These are runs of 7 systems, one row a step. Runs of the same system follow the same rule from any start.
z_514, seq 1, 11 rows:
[[ -2  -6  11  52 -13  23 -33  32 -10  33   4  28 -21   6  40   2 -19  -9
   63  19]
 [ -4 -12  -1  55  15  21 -53  30 -17  24  10  -4  23 -14  30 -46  34   0
   26  20]
 [  4  -6 -24  12   2  15 -27  16 -21  40  33   9  30 -52  22 -42  23  -8
  -40  43]
 [ 12   1 -25 -15  15  18 -38  13 -18  20  55  53 -15 -17  14  16 -11 -22
  -39  48]
 [ 26 -18 -18  27  26  19 -56  -7  -7 -28  30  54 -15  37   7 -11 -29 -37
  -18   9]
 [ 33 -13 -14  74  23 -13 -19  26   7 -31   8   9  10   7 -23 -34 -14 -34
  -39   4]
 [ 52   1 -28  17  11 -13 -17  45  49 -16  16 -18   9 -42 -23  -5   9 -31
  -40   8]
 [ 58  -7 -35 -21 -27  21  -7  24  59  -9   0  29 -33 -18  -8   9  23 -31
  -14   6]
 [ 29  -1 -30  32 -32  25  -1  -1  30  -4  -4  22 -39  50 -14  15  55 -38
    3   3]
 [  8  27 -20  56 -24  12   6 -14  34  23  21 -30   8  43 -10 -11  36 -51
    2 -17]
 [ -3  49   8  28 -39   4  21  23  57  45  52 -11   2  -9  -2 -19  -5 -12
    0 -14]]
z_518, seq 2 (11 x 20):
[[ 11 -18   0  19  25 -71 -26 -37   8 -60   7 -17  16  19   2  -8  -7 -11
  -33   8]
 [ 23 -32  -5  41 -12 -28  55   7   3 -26 -52   5   2 -27 -28 -14 -35 -11
  -27   6]
 [ 25 -23   2 -34  22  29   9  27  -1 -27 -61 -11 -16 -11 -23  39 -11   9
   40 -29]
 [ -2 -16  -2 -33  -8  45 -16 -38   4 -20 -38  -7   3  31   9 -43  47  19
   16 -40]
 [-26   4 -12  -2 -10 -12  65 -32   1  40   1 -11  22  11 -21  12  70  21
  -14   0]
 [-18  20   4 -36  -5 -29  37 -54   3  26  27 -20  14   0   9  48 -44 -16
   15  -7]
 [-34  20  48   0 -37 -10  14  -2   6 -10  14  38 -41  23  18  -7 -63  26
   21  -6]
 [-36  10  44  26  16 -46 -24  45 -30 -18 -10 -18 -10   4   7   8  13  49
   26  13]
 [  8 -26  -7  14   1 -34 -23  -9 -51   6 -34 -34  42 -41  33 -43  -5  -5
    3  11]
 [ 17 -40 -27   4   3  24  26  17 -25  47 -31  56   6 -45   9   4  -4   3
   16  19]
 [ -5 -34   0 -27  59  55 -32 -16  12   8  28  34  15   0  14  34   8  11
   40   5]]
z_30, seq 3, 11 rows:
[[ -2  44   1  32 -31 -35  59  47  -2  47   8  -1   0 -20 -22  12 -24   2
   -8 -11]
 [  1   9  18  -7 -17 -15 -13  12  45  26   8 -23 -13 -25  41  49   0  -4
   79  12]
 [-20   5  24  32 -42  49 -24  10  15  21  19  25 -18   0  37 -58  -5  10
   22  14]
 [-30  22   1  31  12  21  -8  43 -49  42  31 -20  -2   1 -11  29  27  -7
  -13  47]
 [ 24  23 -25 -12  14   1 -45 -18   2  32  46 -34  38 -11  29   5 -20 -53
    8 -13]
 [ 26  29 -17 -19   9  13 -14  49  15  22  44  67 -17  -6  -1  -3 -26   5
  -14 -28]
 [ 12  -1   1  12  22 -27 -55  29  31 -26  34  12 -27   2   7  41  45   2
    8  40]
 [ 31 -13 -17  45 -12  13 -28   3  35 -26  15 -21  12 -20  -1 -55   0 -45
  -46  27]
 [ 33  16 -25  -6  -3  41  17  69  -8  10 -22 -20 -19 -19 -49  27   5 -24
  -23  -5]
 [ 37  13 -26 -21 -12  10 -40  -8  37  -3 -12 -25  -8  37  12  20  51 -32
   44 -41]
 [  2  19 -15  35 -30   9  33  -6  43  13  21  40  -5  33 -18 -38  41   4
  -24 -24]]
z_588, seq 4, 11 rows:
[[ 40   8 -23 -27 -39 -35 -36  30 -43 -12 -42 -13 -31 -17  23  -1   5 -25
   -1   7]
 [ 34 -18 -49  16 -14  14   0   8 -36  49 -29  41 -12   7  15  18  22 -34
   32   0]
 [-11 -20 -16  39  34  51  10  -6  14  55  21  21  33   7  -2   5  45   1
   38  -4]
 [-31  11  14 -10  31  45   1   2  39  12  53 -19  39 -21 -15 -32  20  28
  -26  -8]
 [-10  45  16 -52   3 -11  -7  18  10 -32  44  -8 -14  -3 -21   0 -23  11
  -66  -7]
 [ 31  24  -3  -3 -15 -59 -23   2 -11 -37   9  27 -39  37   2  27 -44 -30
  -19  -9]
 [ 29 -22 -15  77 -10 -53   2   0   2 -10 -33  23  -4  19  12  -3  -6 -26
   27  -1]
 [ 14 -38  -2  53   3   4  12  28  28  18 -39 -29  23 -46   1 -13  44   4
   38  15]
 [  8  -5  -5 -49  -7  73 -12  35  26  19 -11 -28   2 -46  -3 -11  44  14
    9   4]
 [ -9  40 -12 -63 -19  58 -12  -1 -13  15  24  11 -28  33  -9  12  25  -7
  -20 -14]
 [-11  42 -13   9  -5 -18   6 -42 -11  20  54  17  -1  70  -2  19 -12 -31
  -13 -25]]
z_514, seq 5:
[[ 14 -12 -39 -11  -6 -25  20 -56 -17 -10  19  32   5  18 -14  -2   6 -27
  -75  20]
 [ 11   7  -4  19  31 -11  21 -15  19 -18  34  11  -7  31 -30  59 -56 -43
  -14  -3]
 [ 26  -1  24  18  18  16 -16  21  57 -51  -9 -14  -7  15 -18  -9 -43  -7
   23 -48]
 [ 17   3  11  18 -33 -21  14  46  31 -33 -50 -28 -16 -21 -22 -34  39  21
  -11  -8]
 [ 22   8 -32 -36 -42 -32  14 -10  14  20 -19 -40 -11 -18   3  35  67 -20
    6  17]
 [  5   0 -25 -20 -29  35  35 -42   9  56  -6  18  -9  20  12  37   9 -33
   45 -11]
 [-43  21  26  44  10  45  16   1   2  32  23  12  -2  57  -8   7   8  15
   45 -24]
 [-46  32  42  18  -2  -5 -23   0  13   0  37 -40  30   4  19 -54   6  28
   -5  -9]
 [-19  16  21 -22 -44 -50   3   3 -15   5  18  -9 -10 -49  31 -19 -33  16
  -26  41]
 [  8 -11   5 -22  -1 -34 -34   3 -33   3  -2  24 -34 -12  41  55 -34 -14
   39  38]
 [ 21 -50 -10  36  31  19 -33  -7 -37  -4 -40  22  11   9  26  -6 -18 -17
   52  -5]]
z_588, seq 6 (11 x 20):
[[-10  41  12  49  -8  -3  21  21  31   9  53  36 -11  36 -25 -15 -26  -3
  -24 -23]
 [  6  36  18  41   5 -66 -25  34  43 -18  33 -31   2   6  -1   4   3   3
    9 -17]
 [ 45   6 -10   0 -43 -41 -27  30  39 -18 -15   4 -14 -38  24 -45   2  -5
   -7  -5]
 [ 30   7 -21  15 -42   6  -7  56   6  20 -16  17 -48 -15   5  21  40 -16
   11  41]
 [ 24  10 -29  20  -9  55 -44  13  12  39  15  -6  -5  22  21   5  33 -50
   39  -5]
 [-12  35 -12  28 -11  41  21  21  14  55  29   7  23  11 -14 -46  29   3
   -8 -37]
 [-15  56   4 -20  15 -25   2  30  36  28  68  -7  12  -7 -14  23  23  18
  -14 -15]
 [ 22  27   2 -21 -18 -28 -36   0  53 -19  57  36 -19  -2  24 -18 -33  -8
  -21  -7]
 [ 12  17  10  58 -35 -37 -11  38   6 -17  12  29 -43  16   0  -5 -10 -14
  -18  33]
 [ 35   6 -11  60  -7 -23 -42  45   5   7 -11 -38   4  -8  17  -2  13 -41
   30   3]
 [ 36   3 -23  11 -17  27  -4  53  14  35 -28   7  13 -36   3 -46  29   4
   16 -32]]
z_476, seq 7:
[[-11 -10 -19   4  27  58 -21  -1 -30  43  15  35  35  -3  13 -50  30  20
   -3 -14]
 [-20   4 -16  -6  53  12   2 -15 -12  22  65  21  29   7 -25  18  26   4
  -51  19]
 [  4  -5  -1  -9  34  -1 -19 -40   0 -45  42   6  10  16  -9  -1 -57 -28
  -57   3]
 [ 13   1  15  30  10 -17  -1  31  -4 -68 -17  17 -28  21 -36 -14 -33   5
  -44  -4]
 [ 28 -14   3  -2  15 -54 -35  24   2 -63 -41 -37  -8  -1  -9   8  31   8
    5  -1]
 [ 51 -33 -40 -25 -16 -13   7  -7   3  -8 -65  -7  14 -32   4 -26  32  -9
    4 -27]
 [ 29 -20 -40 -26  -4  32  38  -5  32  26 -25  30 -13  -3 -19  44  53  -5
   20 -13]
 [ -8  -9  -1  -9  -9  44   6 -67  49   8  14   2   1  46  14  20  23 -17
   44 -16]
 [-43  26  26  34 -34  17  55 -31  30  12  18 -20   8  32 -18 -31  -1   4
  -12 -13]
 [-42  47  41 -17 -20 -32  37   0   4  -4  22 -59  -7  -1 -15  35 -25   6
   -6  10]
 [ -8  19  28 -26 -41 -39  -3   3 -35  -5 -18  -9 -23 -21  34   0 -71   3
   19   2]]
z_446, seq 8, 11 rows:
[[  5   0  18 -48  16   8 -36  37 -20  -3 -28 -44  14 -46  17   5   1  31
   43 -18]
 [ 23 -32 -26 -45 -22  31 -16  10 -16  16 -29  44  -9 -44  29 -39  10  10
   -7  10]
 [  9 -41 -28  16  30  19 -36 -14 -40  -4   7  51 -19  17   8  24  22 -20
  -15  51]
 [ -7 -32  10  46  47  20 -24 -33 -12 -37  18 -10  34  14  -6 -24 -43 -23
  -21  10]
 [-12   7  12  -3  45   3  40  31  -3 -15  13  -3  29 -24 -58 -11 -23  30
  -60 -21]
 [ 24   5 -11 -76  23 -49  -2  -2  14 -40  -8  -5  -2  -5 -19  35  19  23
  -20 -29]
 [ 44 -23 -29   3 -45 -54  20 -33   9 -22 -49  23 -17   6   9 -18   2 -23
   -7 -12]
 [ 13 -24 -17  66  -2  -2  41   5 -19  14 -47  -5  -5  20 -28  39  18 -33
   27  12]
 [-10 -19  17   9  24  66  14 -19  27  -2 -22 -43  22  15 -16   9  -5  -8
   51 -35]
 [-38   8  15 -38 -14  54  45 -17  15  19   0  17   4   8 -14 -25  26  47
   -6 -24]
 [-34   6   1 -46 -10 -34   4 -57 -23  15  27  19 -11  25  23  43  31  18
    4  25]]
z_358, seq 9:
[[ 37  22 -39  11 -35 -44   5 -14  -7   0 -20 -47  14  16  -6 -20  26 -49
  -30 -28]
 [ 32  14 -35 -12 -29 -28  56  -2  29  47  -8  13  -4  -8 -10  49   8 -27
   18 -21]
 [ -9   1  17  -3 -24  17  15 -25  72   5  12  21 -29  31  15  35  16   4
   63 -11]
 [-48  15  44  47 -38  20  16 -18  33  -8  14 -38 -10  27   4 -28  17   4
    7  21]
 [-27  46  15   8 -27 -17   4   7 -20  35  40 -63  14 -20   8   2 -22 -23
  -18  27]
 [  3  38  -3 -23 -20 -21 -10  19 -31  52  24  28  -6 -13  36   9 -53  -4
   29 -20]
 [-19  -3  21  35  10 -26  -8  33 -10  20  -1  63 -18   7  22   2   6  47
   50   0]
 [-15 -36  15  57  30 -16 -41   9  16 -11  18   2  21 -28  24 -23  32  18
    8  52]
 [ 20 -18 -15  20  17  51 -31  34  -2   6  16 -14  21 -53  -1 -30 -21 -32
  -35  38]
 [ 26  26 -23 -37  24  49 -35  63 -30   8  10  20 -20   0 -22  18  -5  -9
  -14 -20]
 [ 20   9 -26 -15  25 -15 -42   6 -15 -21   7  49  -8  53  -3 -14  45  17
  -16 -42]]
z_476, seq 10, 11 rows:
[[ 11 -16 -23  33  27  -8  58  -7 -15   4  -5  43  26   0 -43 -18 -26   1
  -52 -21]
 [ -1 -18  23 -22  51 -13  -7   7  47 -50  18  -1  -9  -2 -26  63  -9  19
    3   9]
 [  8 -28  16 -15 -29  11 -25 -29  16 -61 -42  -6 -11   0  24 -67  -8   7
  -12  -5]
 [  2   0 -18   9 -27 -12  44  22 -28   0 -52 -16 -18   6 -40  14  65   9
  -29  15]
 [ 19 -16 -20 -45  15 -10   3 -49  -5   3 -25 -38  19   8   6  58  -3 -33
   44 -25]
 [ -4 -16   4   8 -16  24  54 -19  24  17 -23  55   4   6  -4 -30 -34  22
   27 -46]
 [-50   0  38  10   4  -1  23  -1  40   3  28  -2 -13   5  -7  38  48  43
   22  38]
 [-30  -9  23 -12 -31  13  -8 -58 -14  -9  -1 -56  18 -13  33 -31 -25 -20
   -9  31]
 [-18  24   7   4 -19  16  54  39 -61  23 -27   3 -21  -3 -33  13 -33   4
  -25   3]
 [-12   2  21 -25  42 -31 -34   3 -36  -2   4   0  -1  18  21  64 -20  17
   58  -9]
 [ -2 -43   3  34   8 -13  -5 -18 -15   9 -17  46  33 -29  32 -67 -17  27
    8  -3]]
z_518, seq 11:
[[ 24 -26 -18 -50 -20  23 -31  18 -15 -26 -39  -5 -23 -40  12 -18  35   1
  -29  36]
 [ 20 -34 -48  -2  11  18  -7 -35 -39   3 -21  27 -11  30  -9  31  54 -31
  -15  27]
 [  7 -14 -24  26  42  20  26 -51   9  13  19  22  34  47 -25  15 -11 -30
    0 -38]
 [ -8  21  20  -7  17  11  42  10  69  -8  29   4  15 -10 -32  -8 -32  25
  -11 -46]
 [ -9  26  31 -56 -26 -21  -6  23  38 -43   1 -40 -30 -22  -3  10   4  29
  -19   9]
 [  0   0  -2 -10 -51 -38 -14 -20 -46 -31 -43 -26 -40  21  15   5  20 -18
  -12  36]
 [  9 -13 -20  52   0 -24  26 -13 -60  17 -46   9   4  41  -5  18  -7 -27
   30 -14]
 [  9  -3   2  22  35  16  15   6  15  34 -13   8  39   1   2  -6 -29   9
   63 -68]
 [-19   6  24 -31  -7  35   3  17  58  22  15  -7  15 -45  19 -28  21  47
   28 -11]
 [-35   6  14 -40 -27  10 -11 -14  -6  11  25 -29 -14 -28  21  19  44  10
  -15  71]
 [-18   1  -9   7 -10 -14 -10 -36 -73   8  21  10 -10  29  12  21 -27 -40
  -29  45]]
z_358, seq 12:
[[ 18 -13  -9  24  19  13   6  -6 -27  14 -21 -31  14   4  -2  43 -57 -57
   40  -9]
 [ -3   6   6  -7  21  37   7  16   2  25 -29 -12  27   9  -5 -10   7  27
   65 -73]
 [-30  -9   5 -33  -2   8  20  -8   8  16  -6  -2  21 -23   0 -27  75  62
   -5   3]
 [-21 -26  -8 -32 -13   8   8 -52 -12   2  27  16  -2 -23  15  11   4  -9
  -48  74]
 [-10  -7  10   7  22  24   4 -19 -38 -17  14  18 -13  24 -10  35 -84 -34
  -11  15]
 [ -6  15  28  12  46 -17 -14  20 -21 -28 -15 -19  15  30 -16   1 -43  21
   31 -62]
 [ 11 -15   2 -12   6 -46  -1  15  -2  -6 -44 -24  37 -43   6 -46  32  40
    5 -32]
 [ 20 -48 -29 -34 -21   2  17  -7  -4  14 -37  15  -7 -59  13  11  33   0
  -10  53]
 [  4 -35 -15  -8  10  66  -9 -32 -15  -5  -7  22 -26  25   1  49  -5 -39
   18  37]
 [-23   3  10  30  42  51   2 -22 -14 -14   5 -19  24  63 -31  -3  -4  -7
    5 -42]
 [-17  25   3 -23  27 -25  26  -3   3   2  13 -38  51 -16 -30 -26   9  32
  -38 -46]]
z_446, seq 13:
[[ 34  16   0   5 -20 -36 -35  55 -24 -22 -21  29 -49   5  12  10 -32  -8
   10  -4]
 [ 26 -20  -6  53   9  -8 -46  46 -32 -16 -47 -24   5  -7  10 -30  23  -9
   27   1]
 [ 19 -39 -25  11  28  63  -9  20   4  17 -18 -24  43 -52 -12 -33  33  -9
   -8  12]
 [ 12 -23 -26 -45  31  70  -7 -18  27  -4  30  29   2  -3 -26   9  25 -10
  -42  14]
 [ -5   4  -5  -5   6  -8 -10 -51   7 -44  36  32 -12  59 -13 -11   5 -10
  -56   1]
 [-14  19   3  43   5 -77  32 -24 -11 -16  17 -19  23  29 -26   0 -13 -12
  -39 -11]
 [ 19  21   3   1   9 -52  46  19  30   9 -11 -41  24 -27 -25  38 -24  -6
   15 -36]
 [ 32   6   1 -26 -34  -3  20  33  50  -5 -47   6 -34  -7  -7  18   8   7
   46 -40]
 [ -1  -9  -5  13 -49  23  -4  -4  -2   3 -48   2 -40  30  19  -3  66   0
   43  12]
 [-27 -20  -7  29 -17  46   5 -46 -28  40  -4 -32  18  17  20  -5  30 -34
   24  32]
 [-35  13   7  -8  24  61  19 -21   1  51  57   6  30  -3   0   7 -32  -8
    4  -3]]
z_30, seq 14:
[[-11 -19  16  64  41   5  10  17  46  10  48  34  21 -20  -7  -6 -19  10
   -1  18]
 [-10  -6  23 -34  27  48 -24  40  27 -17  23 -39   7 -56  -9   8  -3  11
  -16  33]
 [ 24  18 -18 -56 -28  29 -58   9 -29 -17  -8 -24 -20   0  17 -28  15 -23
  -30   1]
 [ 41  16 -53  19 -13 -34  -9  12 -44  12  -9  31 -17  41  -8  10  24 -40
  -25 -17]
 [ 32 -19 -24  55  30 -36  18  -5  50   8   9  16  22   9 -13  34   3 -26
   23 -20]
 [ -1 -15  23   1  13  49  22  15  89 -21  10  -1   4 -29 -20 -12  -4  25
    6 -10]
 [-24  15  23 -43 -29  48 -10  18  10 -31  -7 -41 -32   2 -11  -4  47  15
  -17  26]
 [  4  32 -23  -4 -52 -18  -6 -31 -45   3 -13 -41 -11  41   6 -12  24 -48
  -27   0]
 [ 21  29 -23  33 -16 -41  50   2  -8  40  -2  15   6  24 -15  26 -34 -32
   16 -42]
 [ -7   1  29  19  17 -15  16  16  65  16  13  14   3  -6   9  36 -16  29
   72 -25]
 [-42  -6  47   7 -17  33 -12  11  41  -9  19  -5  -7 -27  23 -39  20  43
   11  34]]

Which system made each run below?
seq 15:
[[ 24  24  -5  28  30 -23 -54  51  25  10  39  23 -12  19   9  32  13  -7
   34 -13]
 [ 25   4  -9  51  -9   2 -33  34  48  -1  18  28   6  -5   9 -63  31   2
   -9 -15]]

z_358
seq 16 (2 x 20):
[[  3  39  -7   1 -38 -32 -32  45  -4  41  21  -1 -31 -11  27  22  45  -5
   22  25]
 [ 14  -2 -15  47 -14 -16 -49 -15 -12  24  24 -14   2  13  45   9  -3 -60
   30  34]]

z_518
seq 17, 2 rows:
[[  1 -52  -2   1  26   5  18 -27 -26   2 -46  45  27 -20  15 -25 -29  28
   30 -21]
 [-23 -54  20  -4  51  25  21   5  -6 -20 -38 -10  16 -37 -22  21  21  44
   13  29]]

z_358
seq 18, 2 rows:
[[ 18 -44 -24  23 -35   1  44 -19  27  21 -43  34  -9 -18  11   0  37  -2
   25  22]
 [-25 -16  15   9  -3  66  10  -2  33  24   7 -39  -1 -14  -2  35  34  -9
   39  42]]

z_588
seq 19:
[[ -2 -13  17  -6  -4  34   7  21   2 -40 -22  26  -9 -17 -15 -71 -25  34
  -44 -11]
 [ -3  -5 -22 -30  30 -25  -8   6 -57 -15 -12  -4  -3   4 -25  36  54  11
  -43  25]]

z_446
seq 20 (2 x 20):
[[ 26  19 -35   4 -20  19 -21 -30 -11  14 -11 -32  10  59  12  -9  30 -53
   22 -47]
 [ -6  23 -21  16 -12  -9  73  -5  14  53   7  10  22  14 -33   5  40  10
   -4 -40]]

z_358
seq 21, 2 rows:
[[ 27  -2 -30 -43 -11  29  17 -13   4  21 -44   9 -10  31  -2  28  35  -7
   50 -56]
 [-26  -4  -5 -12 -13  20  41 -61  33  30  11  22   9  33   5  13  54  15
   24 -10]]

z_588
seq 22 (2 x 20):
[[  2 -34   8  40   5  27   8 -14  17 -25 -23 -43  42 -33  -7 -67 -14 -12
  -28   6]
 [  1   7 -21 -40  24  38  42  27  -5  15   7  -1   1 -22 -61  37  21   3
  -56   7]]

z_446
seq 23, 2 rows:
[[-17 -57  16 -10  15  28  15 -16   8   6 -43  -4  13 -42  20   9  17  31
   56  27]
 [-31 -41  10 -12  12  80  -7 -29 -25   3 -18 -27  13 -16   7 -10  18   4
   10  39]]

z_358
seq 24, 2 rows:
[[-16 -14  -4  23  44   1 -55 -53 -23  -8  44   4  30  39  21 -12   7 -15
   -8   9]
 [  5   5 -11  -4  47 -10  11  18 -15   0  39  20  34 -24 -33 -11 -44   2
  -69 -12]]

z_30
seq 25 (2 x 20):
[[ 26 -12 -41  18  40   5  -4   2  22  16  52  43  31 -17 -19 -12  17 -14
  -54   5]
 [ 27   8  -1 -23  25  22  -4  37  52 -31  37  38 -21  -8 -36  16 -27   3
  -35 -13]]

z_358
seq 26, 2 rows:
[[-14   4  20   3 -52  46   5  37   9   0 -13 -25 -22 -43   2 -41   7   8
  -22  43]
 [  6  50  -5 -32 -20  21 -28  44 -46  24   5 -38 -29  11   0  37   0 -30
   10  -2]]

z_588
seq 27 (2 x 20):
[[ 33 -12  -2   5  46 -38   8  -3  40 -50   2   9  15   9 -32  21 -41  -5
  -14 -42]
 [ 33 -10  13 -16 -14 -13   8  21  51 -53 -53 -29 -10 -19 -14 -20  -7  10
    5 -34]]

z_358
seq 28, 2 rows:
[[ 16 -15  18   3  -8 -75 -18  12  11 -48 -19  27 -33 -11  19  17 -29  15
   14  17]
 [ 32 -55  -9  25   3 -22 -10 -10   1 -25 -56 -22   3 -22  15  22   4 -26
   40  27]]

z_514
seq 29, 2 rows:
[[-31  -1  32  44  33  43   3  13  10  12  43 -17  12  -8  -8  28 -57 -17
   14  30]
 [-25  28  43   0  18  27 -42  44 -15 -23  20 -18   0  -4   4 -43 -36  28
  -10 -14]]

z_476
